First come named turns, each shown by rows before and after it. For each pair of rows after them, which turns, in which order, take the first row to the second? The first pair is done for you.
turn C:
[ 2.66 -0.94  1.29 -0.11  2.40 -0.47  1.99  0.02 -1.24 -2.61 -2.17]  ->  [-2.04 -1.19 -0.01 -0.35  3.60  0.59  3.19  1.23 -0.55 -0.54 -1.51]
[ 1.94  0.09  0.04 -0.40 -2.16  0.35 -1.35  0.10 -1.22 -1.71  0.70]  ->  [ 1.40 -1.60 -0.76 -0.94  0.67  0.81 -0.95  0.35 -2.26 -1.56 -0.25]
[-3.18  1.20 -2.36 -0.33 -2.00  0.41 -0.68  0.10  0.34  1.68  2.93]  ->  [ 1.52  1.93 -0.83  0.11 -3.81 -0.77 -1.96 -1.08 -0.19 -0.32  2.47]
turn Y:
[ 4.05 -2.30 -1.02 -1.19  1.88 -0.14 -1.03 -0.82 -2.10 -1.87 -1.30]  ->  [ 2.95  1.72  2.33  0.56 -1.48 -1.10  2.16  1.25  1.80 -1.78 -2.51]
[-3.34 -2.94 -4.53 -1.33  3.49  3.77 -2.62 -1.22 -3.00  1.48  3.23]  ->  [ 3.16 -2.95  0.55  0.46  6.76  1.47  1.62  0.42 -2.52 -1.85 -4.40]
[-0.44 -2.26 -2.64 -1.83  0.40  1.40 -3.29 -1.49 -1.58  0.82  2.19]  ->  [ 3.95 -2.12  0.86 -0.54  2.63 -0.10 -0.27 -0.19 -1.03 -1.46 -2.78]
turn K:
[-2.72  0.43 -1.68  0.95  0.13 -0.05 -4.25 -0.98  0.12 -0.10  1.77]  ->  [-2.94 -1.13 -1.37  1.06  3.76  0.06 -2.46  0.02 -0.33 -0.12 -0.83]
[ 3.18  0.85  0.01 -0.64 -3.66 -0.99 -2.61 -1.54 -0.91 -1.79  1.11]  ->  [-5.27  1.09 -1.08 -0.47 -1.48  0.59  0.80  1.33  1.32  1.63  1.07]
[ 2.20 -1.69 -0.31 -1.69  1.27 -0.03  0.59  0.14 -1.27  0.55 -0.44]  ->  [ 1.25 -0.09 -0.73 -1.73 -1.79  0.09 -0.61 -0.51 -0.59  1.05  2.18]
turn H:
[ 0.13  2.16  0.07  0.19 -3.17 -0.36  1.35 -0.24  0.44 -0.42  0.60]  ->  [ 2.98  0.97  0.48  0.09 -1.42 -0.83  1.12 -0.70 -0.67 -1.60 -0.85]
[ 4.05 -0.06  2.13  0.05 -0.12 -0.55 -0.22 -0.66 -1.41 -1.65 -1.94]  ->  [ 1.51 -2.57 -0.81 -1.16  2.31  0.72 -1.43 -1.19 -3.15 -0.22 -0.41]
[ 1.32 -1.21 -1.50  0.38 -0.99  0.40  0.00 -0.24 -1.57 -0.99  1.07]  ->  [ 0.17 -0.85 -1.75  0.32 -1.52  0.76 -0.04 -0.22 -1.21 -0.47  1.62]
[ 0.68 -1.38 -1.62 -0.69  0.98  0.61 -2.20 -1.43 -1.67 -0.56  1.23]  ->  [-1.76  0.10 -1.55 -0.41 -0.82  0.94 -1.81 -1.05 -0.35  0.39  2.57]
Pairs:
(two turns a pair)
[ 2.31 -0.59 -2.00 -1.69  0.96 -1.21 -2.00 -1.47 -1.71  0.42  1.57]  ->  [-0.12  2.32 -0.87 -0.86 -2.33 -1.26 -1.16 -0.61  0.70  1.16  2.76]  H then H
[ 2.73 -1.74 -1.44 -3.09 -3.20 -1.67 -3.01 -2.03 -1.02 -0.21  3.39]  ->  [-2.63 -2.77 -3.18 -3.50 -0.93 -0.24 -1.72 -0.76 -0.67  2.09  3.80]  C then K
[-3.07  0.34  0.42  1.25  0.40  0.50 -0.04  0.04  1.15  0.36  1.17]  ->  [ 0.38 -1.53 -0.23  0.54  1.97  0.20 -1.84 -1.34 -1.13 -0.90  1.03]  Y then K
[ 0.43  3.65  1.60  1.26 -2.05 -0.99  1.16  0.77  1.47  0.18 -1.91]  ->  [-2.09 -0.23 -1.33 -0.16  3.38  0.58  1.12  1.01 -0.93  1.52 -2.45]  Y then K
[ 0.48  0.77  1.54 -0.38 -0.86 -1.62  1.40  1.25  1.54  0.94 -1.45]  ->  [ 0.86 -0.48  1.16 -0.70  0.91 -1.34  1.50  1.26  0.67  0.80 -2.18]  C then C
[-1.80 -0.97 -2.84 -1.98 -1.28  1.36 -1.59 -1.28 -1.59  2.36  0.98]  ->  [ 0.81 -1.08  0.55 -0.89  1.89  0.18  2.05  0.68 -0.86  0.77 -4.36]  K then Y
[-0.56 -1.36 -2.42 -1.31  0.14  0.84 -2.03 -0.98 -2.21  0.56  1.53]  ->  [-2.44  0.25 -1.95 -0.94 -1.63  0.93 -1.25 -0.43 -0.73  1.21  2.29]  K then C
[ 2.56 -1.06  0.35 -1.89  0.28 -0.76  1.07 -0.37 -1.19 -0.31 -1.42]  ->  [-0.67 -0.45  0.54 -1.57  0.62 -0.30  2.93  1.01  0.19  0.90 -1.65]  C then Y
[-2.30  2.97 -1.44  1.92 -1.39  1.99 -0.94  1.93  1.22  2.14  3.09]  ->  [ 0.43 -0.76 -3.22  0.68  2.38  2.43 -2.99  0.34 -2.26  1.33  2.68]  Y then K
[ 0.65  0.90 -3.46  1.36 -2.24  0.22 -0.62  0.28 -0.56 -0.29  2.52]  ->  [ 1.72 -0.96 -3.97  0.99  0.55  0.35 -0.46  0.09 -1.98 -0.75  1.22]  C then C
[ 0.56  2.13  2.39  0.03 -4.04  1.22  1.32  1.45  2.04  0.30 -0.07]  ->  [ 0.27  2.11  1.53 -0.24 -4.61  1.43  0.60  0.94  1.72  0.54  1.06]  H then K
[ 0.28  0.49  0.11  0.63  2.27 -2.40  1.91 -0.36 -0.63  0.28 -0.18]  ->  [ 0.23  1.30  0.65  0.95  1.22 -2.54  2.10 -0.18 -0.07  0.22 -0.04]  Y then H
[-0.81  1.21 -0.13 -0.92  3.48  1.60  1.63  0.12  1.34  2.01  1.65]  ->  [ 3.08  2.91  1.49 -0.36  0.23  0.35  0.45 -0.99  1.76  0.34  2.09]  C then C
[ 1.41  1.65  3.55  0.89 -3.96 -2.17  1.13  1.33  0.90 -0.46  0.05]  ->  [ 1.39 -4.25 -0.19 -1.13  3.03 -0.79 -0.50  0.17 -3.44  0.00 -0.51]  C then H
[-2.48  0.84  0.10 -1.40 -2.00 -0.37 -0.39 -0.36  0.04 -0.02  1.23]  ->  [ 1.65 -0.45  1.00 -1.40 -0.61 -1.08 -1.02 -1.09 -1.48 -1.72 -0.50]  K then K
[-3.30 -0.70 -2.92 -2.81  2.10  0.68 -2.00  0.68  0.99  1.10  0.34]  ->  [-4.20  0.63 -1.47 -2.02  1.75  0.28 -0.08  1.91  2.47  1.29 -1.06]  Y then C
[ 0.50 -2.14 -3.07 -1.58  0.89  1.06 -1.18 -0.08 -2.23  0.19  1.34]  ->  [-0.41  0.41 -2.40 -0.98 -2.92  0.88 -1.40 -0.04 -0.36  0.56  2.95]  C then C
[ 0.21 -0.14  1.26  0.61  1.13  0.14  1.27  0.42  0.76 -0.52 -1.09]  ->  [ 0.48  1.11  1.25  0.65 -1.27 -0.09  0.27 -0.25  1.09 -0.73  0.45]  Y then C
[ 0.70 -4.02 -2.80 -1.02  0.47 -1.15 -1.97 -1.39 -2.55 -2.27  0.62]  ->  [-1.44 -1.83 -2.98 -0.67 -3.07 -1.04 -2.47 -1.34 -0.86 -1.34  3.20]  K then C
[-0.19  4.24  3.87  1.83 -3.73 -1.09  2.39  0.06  3.31 -0.85 -1.31]  ->  [-4.27 -2.38 -1.18 -0.39  5.52  1.42  2.32  0.20 -0.79  1.26 -2.15]  Y then K
[ 1.65  2.52  2.72 -1.18 -2.15 -0.36 -0.47 -0.47  0.75 -0.08  0.62]  ->  [-2.92  0.25 -0.30 -2.19  0.82  1.34 -0.65 -0.16 -0.25  2.16  1.87]  K then Y
[ 6.53 -0.18 -0.38  0.92 -3.00  0.07 -0.07 -3.75  2.07 -4.36  1.09]  ->  [ 0.40 -2.68 -0.61  1.16  4.88  1.35  5.43  0.12  2.82 -2.10 -3.77]  K then K
[-1.66  2.76 -0.12  0.56 -4.14  0.50  0.70  2.19  6.33  0.37 -0.38]  ->  [ 1.12  2.04 -1.47 -0.40 -5.80  0.41 -2.79 -0.32  4.35 -0.51  2.21]  C then Y
[ 1.62  0.40  1.39  0.33 -3.83  0.24 -1.28 -0.52 -0.59 -0.87  1.95]  ->  [ 1.90 -2.77 -0.36 -0.55  0.51  0.83 -1.51 -0.75 -2.84 -0.86  0.86]  Y then C
[ 1.52  0.96 -1.25 -2.10  0.79  1.47 -2.10 -2.26 -1.88 -1.17  2.24]  ->  [ 3.12  0.46 -0.30 -1.82  2.10  1.03 -1.06 -1.91 -2.18 -1.98  0.26]  H then Y
[-3.11 -1.09 -0.47  0.27  2.76  1.70  2.32  2.30 -1.13  1.98 -2.48]  ->  [ 1.79  3.14  2.44  1.46 -4.54 -0.20  0.60  0.89  0.69 -0.10 -0.71]  C then C
[ 0.86  0.13 -1.12 -0.28 -2.14  0.62 -1.92 -0.85 -0.74  0.18  3.07]  ->  [ 2.44 -2.10 -0.52 -0.24  2.43  0.50 -0.13  0.01 -1.93 -0.66 -0.64]  K then K
[ 0.76 -1.71 -0.74 -1.50  3.60 -0.99  0.28 -0.41 -1.79  0.23 -2.99]  ->  [-4.15  2.01 -0.75 -0.98 -1.35 -0.40  0.60  0.45  1.24  2.22  0.45]  Y then Y
[-3.28 -0.01 -1.18  1.09 -0.81  0.32  1.74  1.03  2.27  1.38  0.13]  ->  [ 1.48 -3.15 -2.56 -0.12  1.59  0.01 -1.03 -1.21 -1.48 -0.36 -0.24]  Y then K
[-2.79 -0.85 -1.63 -0.63  0.71  1.04 -0.46 -0.03 -1.07  0.56  0.46]  ->  [-2.78 -0.79 -1.72 -0.64  0.16  0.88 -0.83 -0.21 -1.07  0.51  0.86]  K then H
[-0.98 -0.17 -1.47 -0.75  0.47  1.92 -1.62  0.06 -0.77  0.88 -1.22]  ->  [-0.41 -0.25 -1.46 -0.76  0.63  1.88 -1.85 -0.12 -0.95  0.60 -1.39]  H then Y
[-1.86 -0.60  2.00  3.23  4.03 -0.39  4.54  3.91  0.09  0.11 -5.39]  ->  [ 0.14  0.52  3.28  3.78  2.47 -1.13  4.56  3.62  0.56 -0.80 -5.66]  C then H
[-4.40  0.90 -0.08 -0.45 -1.24  0.81  1.95  1.50  1.58  1.52  1.15]  ->  [ 0.89  1.33  2.93  0.53 -0.90 -0.89  2.96  1.59  1.59 -1.09 -2.35]  H then K
[-0.72 -0.45  2.58 -0.72  1.48 -1.94  0.75  1.38 -0.94 -3.75 -2.33]  ->  [-3.40 -0.61  1.75 -0.78  2.07 -1.28  1.27  1.94 -0.55 -2.61 -1.77]  C then H
[-1.38  0.30  2.06  0.81  1.57 -0.21  2.91  2.63 -1.21 -0.05 -3.55]  ->  [ 2.74 -1.77  0.00 -0.50  0.93 -0.32 -1.75 -0.68 -4.63 -1.31 -0.98]  K then H
[ 4.39  0.02  1.74  0.52 -0.63  0.17 -0.20 -0.60 -0.48 -1.30 -1.62]  ->  [ 3.95  0.84  1.33  0.50 -2.50  0.12 -1.28 -0.98 -0.26 -0.98 -0.07]  K then C
[-0.48 -0.12  1.38  2.42  1.45  0.43  1.89  0.85  0.90  1.22  0.07]  ->  [-0.38  0.84  1.58  2.61 -0.19  0.25  1.44  0.51  1.37  1.08  0.78]  Y then H
[ 3.17  1.33  1.98  0.45 -0.46  0.81  0.79 -0.41  1.44 -3.30 -0.59]  ->  [ 3.39  1.36  1.52  0.19 -1.18  0.83 -0.15 -1.09  1.00 -3.24  0.56]  Y then H
[ 0.26 -2.31 -2.67 -1.01  1.98  0.91 -1.79 -1.44 -1.80  0.32  1.39]  ->  [ 3.26 -1.74  0.18  0.15  2.81 -0.30  0.37 -0.45 -0.97 -1.48 -2.13]  K then Y
[ 0.86  4.81  2.19  0.61 -1.06 -1.76  1.37  4.00  2.92 -0.65 -2.26]  ->  [-3.20  4.19 -1.70 -0.87 -2.89 -0.17 -2.00  2.44  1.87  1.58  3.12]  K then Y
[ 1.37 -2.68 -1.03  0.28 -0.96  0.62 -0.43 -0.89 -0.49 -2.28 -0.97]  ->  [ 0.77 -2.43 -0.18  0.81 -0.06  0.56  1.22  0.22  0.28 -2.21 -2.41]  Y then C
[-0.14  2.30  3.52  0.05 -0.29 -3.94  2.08  1.00  2.75  0.96  0.40]  ->  [-2.88  1.86  0.88 -0.97 -1.25 -2.83 -0.12  0.01  1.99  2.39  3.80]  K then Y
[-1.58  1.67  2.17  1.19 -0.74  0.00  3.03  1.66  2.31  0.78 -1.96]  ->  [ 1.20 -0.81  1.85  0.70  2.35 -0.15  2.51  1.11  0.20 -0.44 -3.77]  K then C
[-3.11 -0.68 -2.34 -0.62 -0.64  1.25 -2.24 -1.32 -0.85  0.23  2.62]  ->  [ 1.48 -0.47 -1.04 -0.52 -1.53  0.22 -3.42 -2.57 -1.69 -1.74  1.96]  C then C
[-2.37 -3.61 -2.19  0.45  4.12  1.79 -0.01 -0.61 -1.06  1.85 -0.46]  ->  [-1.45 -2.15 -3.06  0.09 -0.36  1.72 -3.12 -2.48 -1.14  1.64  3.24]  K then H
[-1.58  0.28 -3.18 -0.71  3.61  1.10 -1.90 -2.05 -1.43 -1.11  3.22]  ->  [-3.78  2.75 -2.18  0.02  0.72  1.00 -0.92 -1.14  0.80 -0.33  4.09]  K then H
[ 3.94  1.64  1.48 -0.05 -0.16 -0.77 -0.93 -1.18 -0.94 -0.74 -1.19]  ->  [ 0.80  2.29 -0.63 -0.67 -2.16  0.32 -2.39 -1.77 -0.83  0.93  2.38]  Y then Y
[-1.01  2.03  1.27  0.85 -3.90 -0.16  0.40 -0.34  2.10  0.63  2.34]  ->  [ 3.04 -2.75  0.31 -0.16  2.79 -0.20  0.12 -1.02 -1.81 -1.01 -1.21]  C then C
[ 1.89  1.43  2.32 -1.15 -2.46 -0.50  2.91 -0.04  1.47 -0.40 -0.82]  ->  [ 1.57 -2.67 -0.58 -2.57  2.60  0.68  1.81 -0.75 -1.56  0.13 -1.23]  C then H
[ 5.59 -1.12  0.82 -0.32  1.68 -2.23 -2.24 -1.66 -1.44 -3.39 -1.97]  ->  [-1.64  2.90 -0.77 -0.30 -4.64 -1.09 -3.09 -1.32  1.82 -0.22  4.04]  Y then Y
[-2.31 -0.92 -1.06 -2.08  4.02  0.51  1.25  1.88 -0.81  0.91  2.47]  ->  [-1.49 -1.46 -1.53 -2.47  3.90  0.45  0.26  1.19 -1.52  0.64  3.02]  K then C
[ 8.82  0.40  0.42 -0.82 -2.50 -1.63 -3.31 -3.26 -1.66 -2.13 -1.95]  ->  [ 8.07 -1.97  0.48 -0.96  2.77 -1.16 -0.71 -1.67 -2.36 -2.01 -5.42]  Y then C
[ 1.61  1.20  0.27  0.29 -3.19 -0.83 -1.61 -1.19  1.23 -0.21  1.16]  ->  [-1.70  0.72 -1.35 -0.15 -2.52  0.18 -1.38 -0.82  1.56  1.32  2.25]  C then K
[ 2.49 -3.10 -0.76 -0.19  3.97  0.41 -1.00 -0.49 -1.66  0.52 -0.77]  ->  [-2.51  2.06  0.77  1.33 -2.16  0.50  0.73  1.15  2.90  2.40  1.72]  Y then Y
[-2.03  1.41 -0.16  0.30 -2.81 -0.03 -1.16 -1.20  0.36  1.16  0.40]  ->  [-3.15  0.00  0.14  0.37  0.74  0.15  1.04  0.18  0.21  1.51 -2.16]  K then Y
[-1.62 -2.16 -2.88 -0.83  1.66  0.84 -1.31 -0.36 -1.88  0.68  2.21]  ->  [ 2.35  0.79 -0.32  0.13 -3.05 -0.64 -2.13 -1.29 -0.67 -1.18  2.64]  Y then K
[-0.69 -0.64 -1.28 -1.35  2.33 -0.22 -2.59 -1.67  0.11  1.58  0.62]  ->  [ 0.03  2.68  1.39 -0.12 -1.12 -1.31 -1.39 -0.81  2.63  1.08  0.26]  H then H
[ 0.05  2.31 -1.00  0.11  1.49  1.77  1.20  2.88 -0.93  1.14 -2.72]  ->  [ 2.01  1.15 -1.67 -0.38  2.17  1.68 -0.20  1.68 -2.39  0.41 -2.45]  K then C
[-1.44 -5.07 -1.51  0.51  6.43 -1.20 -0.37 -2.16 -3.90  2.31  0.58]  ->  [-5.39  2.25  3.19  3.30 -0.71 -2.26  4.10  1.02  2.87  3.42  0.40]  Y then Y
[ 0.49  0.39  2.03  0.26  1.36  0.60  1.64  1.09 -0.28 -1.66 -1.94]  ->  [ 0.49  1.58  2.60  0.52 -0.52  0.40  1.38  0.92  0.53 -1.72 -1.16]  Y then H
[ 2.02 -1.30  2.37  0.54  0.58  2.17  2.12  1.39  0.08 -0.49 -1.99]  ->  [ 3.07 -1.31  0.72 -0.20 -2.05  2.24 -1.27 -0.76 -1.16 -0.62  1.38]  H then K
[ 1.92 -0.29  1.07  0.82 -0.69 -1.15  0.74  2.17  0.50 -0.03 -1.32]  ->  [-0.31  0.06  0.71  0.87 -0.85 -0.82  1.20  2.77  1.15  0.95 -0.79]  K then K
[ 0.70 -2.83 -1.24 -0.31  5.78 -0.89  0.39  2.44 -3.07 -0.25 -4.23]  ->  [-0.71  3.17  2.86  1.89 -0.58 -2.06  3.23  4.37  1.95  0.01 -4.12]  Y then C
[-0.33  2.50  1.88  2.00 -2.26 -0.40  1.25  2.96 -1.08 -1.03 -1.21]  ->  [-2.05 -0.77 -0.52  0.91  2.13  0.70  1.17  2.95 -3.23 -0.08 -1.55]  Y then K
[ 4.81 -0.98  1.95 -0.38  0.89  0.52  1.12 -0.50 -1.91 -2.89 -2.23]  ->  [-4.91  0.34 -0.03 -0.50  0.46  2.42  3.18  1.75  0.69  1.32  0.28]  C then C
[ 1.29 -2.72 -0.67 -0.73  4.16  0.53  0.63  0.05 -2.16 -0.04 -2.21]  ->  [ 2.79 -2.75 -1.30 -1.18  2.53  0.34 -1.49 -1.29 -2.84 -0.49 -0.60]  H then K
[ 0.16  0.65 -0.04  0.90 -1.00  0.72 -1.63 -0.45  0.67  0.74  1.91]  ->  [ 2.55  0.24  0.90  1.08 -0.09  0.25 -1.07 -0.46  0.20 -0.37  0.38]  C then Y
[ 1.00 -0.88 -1.43 -0.28  0.18 -0.79 -1.20 -0.09 -0.88 -0.51  0.25]  ->  [ 0.04 -1.06 -1.90 -0.48  0.61 -0.49 -1.17  0.23 -0.82 -0.02  0.43]  C then K
[-0.80 -1.25 -0.41 -0.29  3.23  0.59  0.84  0.77 -0.38  0.49 -1.26]  ->  [-2.16  0.75 -0.93 -0.31 -1.25  0.79 -0.92 -0.03  0.62  1.24  2.24]  K then K
[ 1.29  1.56  2.98  1.89  0.65 -0.68  2.14  1.64  1.27 -0.92 -2.99]  ->  [-1.81  2.35  2.48  2.00 -0.13 -0.18  2.41  2.12  2.17  0.42 -1.66]  H then Y
[-2.27  0.42  0.99 -0.35 -0.38 -0.85 -0.23  0.24  1.26  0.65  2.51]  ->  [-2.46 -0.03  1.42 -0.13  1.39 -0.81  1.11  1.09  1.38  0.54  0.73]  K then C
[-5.10 -3.96 -5.06  1.49  7.13  2.06 -0.38 -1.08 -0.02  1.56 -2.34]  ->  [-6.50  1.46 -0.39  3.92  2.67  0.60  3.92  1.76  5.32  1.56 -4.04]  Y then Y
[-4.94 -1.27 -1.92  0.38  1.59  1.15  0.34  0.79  0.23  1.11 -0.67]  ->  [-5.11  0.78 -0.81  0.96 -1.15  0.69  0.62  1.04  1.65  1.03  0.07]  Y then C
[ 0.55 -0.53 -2.09 -1.38  0.89 -1.51 -0.79 -1.62 -1.52  0.42  2.50]  ->  [ 2.48 -0.68 -0.39 -0.89  2.54 -2.09  0.80 -0.89 -1.33 -0.58 -0.34]  C then Y
[ 2.62  1.89  2.11  1.27 -2.01 -1.04  0.89  0.78  1.10 -0.88 -1.33]  ->  [ 3.17  0.54  1.94  0.98  0.14 -1.14  1.42  0.86  0.27 -1.01 -2.49]  K then H
[-2.86  0.31 -1.37 -0.45  1.44  0.67 -1.30  0.74  0.36  1.95  2.67]  ->  [-0.08  0.68  1.64  0.70  3.20 -0.52  1.41  2.20  1.19  0.42 -1.74]  H then K
[ 2.15  0.19 -0.19 -1.44 -0.49 -0.76 -0.72 -0.51 -1.43 -0.51 -0.32]  ->  [ 1.04  1.17 -0.16 -1.16 -2.07 -0.73 -0.79 -0.53 -0.62 -0.12  0.69]  K then C
[ 3.41 -0.65 -0.95 -0.59  0.05 -0.96 -2.62 -1.92 -2.57 -0.66  0.36]  ->  [-2.82 -1.08 -2.82 -1.05  1.61  0.61 -1.44 -0.54 -1.82  1.94  1.45]  H then K
